Families of rows that turns and mirrors carry onto each other, the same ones carrying the whole set onto itself: the rest of each named row's family, in list order:
3 families of 5 rows:
K792: [ -1 -50  28  23  -2 -16  -3  36 -56  -3]
K347: [ -4 -26 -12 -40  51  -3 -14  10  -9 -34]
K264: [-13 -43  21  -8  -8 -29 -19  14 -72   5]
K946: [  6 -34 -18 -53  29   0  -4  24   6 -20]
K360: [-11 -50 -10 -29  49  -6 -24  15 -33 -31]
K702: [ -6 -71 -13 -33  28  -2 -19  29 -33 -17]
K735: [ -5 -13  32  26  29 -20  -6  17 -51 -23]
K370: [ -1  27  16 -29  15 -28  -1  -5 -22 -15]
K159: [  7  19  26   6  26 -16  10  14 -12 -23]
K236: [  5 -63 -18 -46  15   2  -7  32 -10 -11]
K252: [ 20   3  18  -7  -7 -11  24  33   6  -2]
K32: [ 15 -40  20  -1 -25 -11  17  45 -21  12]
K551: [  4 -39  12 -32 -34 -23   1  28 -37  20]
K330: [-16  -3  24  -8  23 -30 -21  -5 -62 -18]
K939: [ 12   3  10 -44 -22 -21  10  15  -8  10]

Same family as K252: K792, K735, K159, K32
Same family as K360: K347, K946, K702, K236

